Each row has a hidden score. How much does it go up from the first row of each pair to the second? 10 means little or no change, 20 a big rise and 0 a big fall. The score is a weighted sum of the row's numbers plus the product of two more (or one squared), each taken from its middle value.
array([-0.1, -0.2,  0.1,  0.5, -0.1, -0.1,  0.2, -0.4,  0.2, -0.2])
array([-0.2,  0.5, -0.5, -0.3,  0.0, -0.2, -0.2, -0.3, -0.5,  0.6]): 9
array([-2.3, -0.4, -2.0, -0.1,  2.5,  1.4,  1.8,  2.5,  1.8, -0.8])
array([ 0.3, -0.6,  0.9,  0.4, -0.2,  0.2,  0.4, -0.1,  0.2, -0.7]): 13
array([ 0.6, -0.3,  0.8,  0.9, -0.6, -0.3,  0.1, -0.9,  0.2, -0.3])
array([ 0.8, -0.3,  1.0, -0.2, -0.6,  0.0, -0.2,  0.0, -0.3, -0.4]): 11
array([-1.5, -0.3, -1.3,  0.7,  1.6,  0.6,  1.2,  0.9,  1.2, -0.2])
array([ 0.8,  0.8,  0.3, -0.9, -1.2, -1.2, -0.9, -1.6, -2.1,  1.0]): 13
array([ 0.3, -0.4,  0.5,  1.0, -0.4, -0.4,  0.2, -0.8,  0.2, -0.3])
array([ 0.5, -0.7,  0.8,  0.6, -0.3,  0.1,  0.1,  0.1,  0.4, -0.7]): 10
array([-0.7,  0.4, -0.8, -1.7,  0.6,  0.7,  0.1,  1.3, -0.4,  0.4])
array([ 1.1,  0.0,  1.2,  0.1, -1.1, -0.6, -1.1, -0.7, -0.5, -0.1]): 12
array([ 0.9,  0.2,  0.7, -0.4, -0.7, -0.6, -0.9, -0.7, -0.8,  0.3])
array([-0.3, -0.3,  0.2,  0.1,  0.4,  0.4,  0.5,  0.4,  0.2, -0.5]): 7
array([ 0.2, -0.3,  0.7, -0.2, -0.3,  0.3,  0.5,  0.2, -0.3, -0.5])
array([-0.7, -0.2, -0.4,  1.0,  0.6,  0.2,  0.9,  0.2,  1.0, -0.3]): 6
array([-2.0, -0.4, -1.5,  1.1,  2.1,  0.8,  2.0,  1.4,  2.2, -0.9])
array([ 1.8,  0.4,  1.2,  0.5, -1.7, -1.2, -1.8, -1.7, -0.5,  0.6]): 18
array([ 0.2, -0.4,  0.5,  1.3, -0.4, -0.2,  0.5, -0.7,  0.5, -0.6])
array([-0.1,  0.2, -0.1, -1.4, -0.1,  0.3,  0.1,  0.6, -1.1,  0.3]): 10
array([-0.1,  0.0,  0.0,  0.0,  0.1,  0.3,  0.4,  0.2,  0.1, -0.2])
array([ 0.9,  0.0,  0.8, -0.3, -0.7, -0.5, -0.8, -0.7, -0.9,  0.2]): 10
array([ 1.6,  1.0,  0.9,  0.0, -1.9, -1.7, -2.1, -2.6, -1.8,  1.5])
array([ 0.4,  0.8,  0.0, -1.4, -0.7, -0.4, -0.8, -0.6, -1.5,  1.1]): 8
array([ 0.0, -0.6,  0.3,  0.2,  0.1,  0.4,  0.9,  0.4,  0.4, -0.8])
array([-0.7, -1.0,  0.1,  0.4,  1.1,  1.0,  1.6,  1.4,  1.1, -1.3]): 10
array([ 1.0, -0.2,  0.9, -0.1, -0.7, -0.3, -0.7, -0.4, -0.2, -0.3])
array([ 1.1, -0.1,  0.9, -0.1, -1.1, -0.4, -0.7, -0.7, -0.8,  0.1]): 7
array([ 0.8, -0.5,  1.1,  0.2, -0.8,  0.1, -0.1,  0.1,  0.0, -0.4])
array([-2.2, -0.6, -1.7,  1.0,  2.6,  1.3,  2.2,  1.8,  2.5, -1.0]): 5
array([ 0.6,  0.3,  0.4, -0.3, -0.8, -0.3, -0.4, -0.6, -0.8,  0.5])
array([ 1.2,  0.0,  0.8, -0.1, -0.5, -0.7, -1.5, -0.5, -0.3,  0.2]): 19
array([ 0.4, -0.2,  0.7, -0.5, -0.2,  0.2, -0.2,  0.5, -0.2, -0.5])
array([-2.5,  1.2, -3.0, -2.2,  2.3,  1.1,  0.6,  2.5,  0.3,  1.2]): 7
array([ 0.7,  0.1,  0.5, -0.8, -0.5, -0.5, -0.4, -0.5, -1.2,  0.2])
array([ 0.7,  0.0,  0.6, -0.3, -0.8, -0.1, -0.3, -0.5, -0.9,  0.1]): 10
array([ 0.0,  1.3, -0.9, -2.0, -0.3, -0.1, -1.1,  0.2, -1.6,  1.6])
array([ 1.1,  0.2,  1.0,  0.5, -1.4, -0.7, -0.8, -1.6, -0.7,  0.4]): 10
array([ 1.0, -0.1,  0.8, -0.1, -0.7, -0.2, -0.6, -0.4, -0.4, -0.3])
array([-0.6,  0.3, -0.6, -1.6,  0.5,  0.5,  0.0,  1.1, -0.6,  0.6]): 7
array([ 0.8,  0.4,  0.4, -0.9, -0.4, -1.0, -1.5, -0.6, -1.3,  0.6])
array([ 0.4,  0.1,  0.3, -0.8, -0.4, -0.1, -0.3, -0.1, -0.9,  0.2]): 4
array([-0.3, -1.6,  0.6,  2.6,  1.1,  1.0,  1.5,  0.9,  2.9, -2.2])
array([ 0.7, -0.5,  0.8, -0.3, -0.2,  0.0, -0.5,  0.3, -0.2, -0.4]): 11
array([ 0.1,  0.2,  0.1,  0.2, -0.4, -0.4,  0.0, -0.6, -0.2,  0.3])
array([-0.6,  1.3, -1.5, -2.0,  0.2,  0.0, -0.8,  0.5, -1.2,  1.7]): 9
array([ 0.4,  0.8,  0.0, -0.9, -0.9, -0.5, -1.0, -0.8, -1.1,  1.0])
array([ 0.4, -0.3,  0.7, -0.6, -0.4,  0.1,  0.3,  0.3, -0.8, -0.5]): 13
array([ 0.7, -0.5,  0.8,  0.1, -0.4,  0.2,  0.0, -0.1, -0.1, -0.7])
array([ 0.8, -0.4,  1.1,  0.1, -0.6,  0.2, -0.3,  0.2,  0.1, -0.4]): 10
array([-0.9,  0.2, -1.1,  0.0,  0.9,  0.2,  0.7,  0.5,  0.5,  0.1])
array([ 0.6, -0.2,  0.7,  0.3, -0.7, -0.2, -0.1, -0.6, -0.3, -0.4]): 12
array([-0.9,  1.0, -1.8, -0.8,  0.5, -0.2, -0.4,  0.0, -0.3,  1.4])
array([ 1.8,  0.4,  1.1,  0.5, -1.6, -1.3, -2.2, -1.8, -0.6,  0.8]): 19
array([-0.7,  0.3, -0.7, -1.5,  0.5,  0.6,  0.3,  1.2, -0.4,  0.4])
array([ 1.4, -0.2,  1.2,  0.5, -0.9, -0.4, -1.3, -0.5,  0.2, -0.1]): 14
array([ 0.0,  0.1, -0.1, -0.5, -0.1,  0.1,  0.0,  0.0, -0.6,  0.2])
array([ 1.1,  0.0,  1.1,  0.1, -1.0, -0.5, -1.4, -0.6, -0.3,  0.2]): 12
array([ 1.0,  0.7,  0.6, -0.3, -1.3, -1.1, -1.4, -1.7, -1.5,  0.9])
array([-1.0, -0.2, -0.7,  0.1,  0.8,  0.6,  0.8,  0.8,  0.7, -0.4]): 9
array([-2.3,  0.5, -2.6, -0.6,  2.1,  0.7,  1.0,  1.7,  1.0,  0.5])
array([ 0.5, -0.7,  1.0,  0.8, -0.2,  0.1,  0.2,  0.0,  0.6, -0.9]): 13
array([-0.5, -0.7,  0.2,  1.9,  0.7,  0.1,  1.4,  0.1,  1.6, -1.3])
array([ 0.6,  0.5,  0.2, -1.0, -0.8, -0.6, -0.7, -0.7, -1.6,  0.6]): 10
array([-0.2, -1.5,  0.7,  3.5,  0.8,  0.3,  0.8,  0.1,  3.1, -1.8])
array([ 1.3,  0.4,  0.9, -0.3, -1.3, -1.0, -0.8, -1.6, -1.4,  0.7]): 14
array([-2.0, -0.9, -1.1,  2.2,  2.2,  0.8,  2.2,  1.0,  2.8, -1.4])
array([ 1.6, -0.5,  1.5,  1.0, -0.9, -0.2, -1.6,  0.1,  1.0, -0.5]): 19
array([ 0.4,  0.2,  0.4, -0.9, -0.6,  0.0, -0.3, -0.1, -1.1,  0.3])
array([ 0.3, -0.9,  0.6,  1.7,  0.1,  0.1,  0.5, -0.1,  1.2, -1.1]): 9
array([ 1.0,  0.7,  0.6, -0.7, -1.0, -1.1, -1.3, -1.4, -1.4,  0.7])
array([-0.6,  0.1, -0.4, -0.2,  0.4,  0.2,  0.4,  0.5,  0.1,  0.0]): 4
array([ 0.7,  0.2,  0.3,  0.9, -1.1, -1.0, -0.2, -1.8, -0.3,  0.4])
array([-1.3,  0.4, -1.5, -1.0,  1.2,  0.7,  0.4,  1.3,  0.1,  0.4]): 7
array([-1.5,  1.0, -2.0, -2.5,  1.4,  0.9,  0.2,  2.0, -0.5,  1.2])
array([-0.6,  0.0, -0.6,  0.6,  0.5,  0.0,  0.4,  0.0,  0.6, -0.2]): 10
array([ 1.2,  0.3,  0.9,  0.0, -1.1, -0.9, -1.3, -1.2, -0.7,  0.4])
array([-1.1,  0.3, -1.0, -0.3,  0.9,  0.4,  0.6,  0.8,  0.4,  0.3]): 5
array([ 0.9,  0.5,  0.6, -0.5, -0.8, -0.8, -1.0, -1.1, -1.4,  0.8])
array([-2.1, -0.2, -2.0,  0.6,  2.5,  1.1,  1.8,  1.9,  1.8, -0.4]): 7
array([ 1.1,  0.1,  1.0,  0.1, -1.3, -0.7, -0.8, -1.3, -1.1,  0.2])
array([ 0.5, -0.3,  0.7,  0.5, -0.5, -0.2,  0.2, -0.3,  0.0, -0.4]): 11
array([ 1.1, -0.8,  1.2,  0.5, -0.4,  0.2, -0.5,  0.5,  0.6, -0.9])
array([-1.1,  0.8, -1.7, -1.0,  1.0,  0.1,  0.0,  0.5,  0.0,  0.9]): 9
array([ 0.5, -0.2,  0.6, -0.7, -0.5, -0.2, -0.1,  0.0, -0.8, -0.3])
array([-1.1, -0.5, -0.6,  0.5,  1.1,  0.8,  1.3,  0.8,  1.1, -0.8]): 8
array([-1.7,  1.1, -2.4, -1.5,  1.4,  0.3,  0.0,  1.0,  0.0,  1.5])
array([ 0.2,  0.0,  0.2,  0.9, -0.4, -0.3,  0.1, -1.0,  0.2, -0.3]): 11
array([-0.8,  0.1, -0.9, -1.0,  0.7,  0.7,  0.4,  1.0,  0.0,  0.0])
array([ 0.4, -0.2,  0.6, -0.6, -0.2, -0.2, -0.2,  0.2, -0.6, -0.3]): 12
array([ 0.6, -0.6,  0.8,  1.4, -0.4, -0.1,  0.0, -0.5,  0.8, -0.7])
array([ 0.8,  0.3,  0.7, -0.5, -1.0, -0.4, -0.6, -0.7, -1.1,  0.4]): 11
array([ 0.9, -0.7,  0.9,  0.0, -0.1,  0.1, -0.6,  0.6,  0.4, -0.7])
array([-0.2,  0.4, -0.4, -1.1, -0.1,  0.1,  0.0,  0.2, -0.7,  0.5]): 7
array([-1.4,  1.0, -1.9, -3.2,  1.0,  1.0, -0.1,  2.0, -0.9,  1.2])
array([ 0.4, -0.3,  0.6, -0.5, -0.4,  0.3,  0.2,  0.3, -0.5, -0.6]): 12
array([ 0.0, -0.9,  0.6,  1.5,  0.2,  0.2,  0.8, -0.2,  1.3, -1.2])
array([ 0.6,  0.9, -0.1, -1.3, -1.1, -0.7, -1.0, -1.1, -1.7,  1.4]): 10
array([ 0.6, -0.1,  0.7,  0.5, -0.8, -0.5, -0.1, -1.0, -0.2, -0.1])
array([ 0.2,  0.4, -0.1, -1.0, -0.6, -0.2, -0.4, -0.3, -1.0,  0.7]): 10
array([ 0.8, -0.8,  1.1,  0.0,  0.0,  0.3, -0.5,  0.6,  0.6, -1.0])
array([ 1.4,  0.1,  1.1,  0.7, -1.3, -0.9, -1.3, -1.5, -0.2,  0.2]): 9
array([ 1.4,  0.3,  1.0,  0.2, -1.5, -0.8, -1.2, -1.4, -0.8,  0.4])
array([ 0.4, -0.1,  0.2,  0.5, -0.6, -0.3, -0.1, -0.8, -0.1, -0.1]): 9
array([ 0.0, -0.6,  0.6,  1.1,  0.1,  0.3,  0.9,  0.0,  0.7, -1.0])
array([ 0.2,  0.2, -0.1, -0.3, -0.4, -0.3, -0.2, -0.3, -0.6,  0.4]): 9
array([ 0.8,  0.6,  0.6, -0.6, -1.1, -0.9, -0.9, -1.5, -1.6,  0.8])
array([-3.2,  0.6, -3.5, -1.1,  3.4,  1.5,  1.4,  2.9,  1.6,  0.5]): 7
array([ 0.3, -0.1,  0.2,  0.8, -0.3, -0.3,  0.1, -0.7,  0.0, -0.1])
array([ 1.0, -0.1,  1.0,  0.0, -1.2, -0.3, -0.5, -0.7, -0.7,  0.1]): 12
array([ 0.2,  0.5, -0.2, -1.3, -0.3,  0.1, -0.4,  0.2, -1.3,  0.6])
array([-1.9, -0.3, -1.4, -0.4,  1.9,  1.1,  1.5,  2.0,  1.0, -0.5]): 10
array([-0.4,  0.3, -0.5, -0.2,  0.1, -0.2, -0.2, -0.1, -0.1,  0.5])
array([ 0.4, -0.3,  0.7, -0.6, -0.3, -0.1,  0.1,  0.4, -0.5, -0.4]): 13
array([ 1.0,  0.9,  0.3, -0.9, -0.9, -1.3, -1.2, -1.5, -1.9,  1.1])
array([-0.5,  0.1, -0.6,  0.6,  0.3,  0.0,  0.4, -0.3,  0.4,  0.0]): 4
array([ 0.1,  0.3, -0.1, -0.4, -0.2, -0.1, -0.2, -0.3, -0.6,  0.4])
array([-0.5, -0.4, -0.3,  1.8,  0.6, -0.1,  0.9, -0.3,  1.2, -0.4]): 9
array([-1.4,  0.3, -1.7, -0.7,  1.4,  0.7,  0.7,  1.4,  0.5,  0.3])
array([ 1.0, -0.5,  1.3,  0.5, -0.8, -0.1, -0.6, -0.2,  0.1, -0.7]): 13
array([ 0.6,  0.0,  0.6, -0.5, -0.8, -0.1, -0.2, -0.4, -1.0,  0.2])
array([ 0.2,  0.0,  0.3,  0.7, -0.3, -0.1,  0.2, -0.7,  0.1, -0.1]): 8
array([ 0.9, -0.2,  1.0,  0.4, -1.1, -0.5, -0.7, -0.7, -0.2, -0.2])
array([-0.2, -1.3,  0.7,  2.1,  0.7,  0.6,  1.2,  0.5,  2.2, -1.7]): 9
array([ 0.0, -0.4,  0.4,  2.3, -0.3, -0.7,  0.4, -1.5,  1.0, -0.4])
array([ 0.9,  0.0,  0.9,  0.5, -0.9, -0.4, -0.4, -0.8, -0.3, -0.1]): 11
array([ 0.8, -0.6,  1.1,  0.4, -0.6,  0.2, -0.5,  0.1,  0.3, -0.6])
array([ 0.7, -0.1,  0.5, -0.7, -0.4, -0.3, -0.3, -0.2, -0.6, -0.2]): 13
array([-1.5,  0.2, -1.6, -0.7,  1.4,  0.7,  0.8,  1.3,  0.6,  0.3])
array([ 0.8, -0.1,  0.8, -0.3, -0.8, -0.2, -0.4, -0.3, -0.8, -0.1]): 13
array([ 0.0, -0.3,  0.3,  0.3, -0.2,  0.3,  0.4,  0.3,  0.1, -0.6])
array([-0.9,  0.3, -1.2, -2.3,  1.0,  1.1,  0.4,  2.2, -0.5,  0.3]): 8
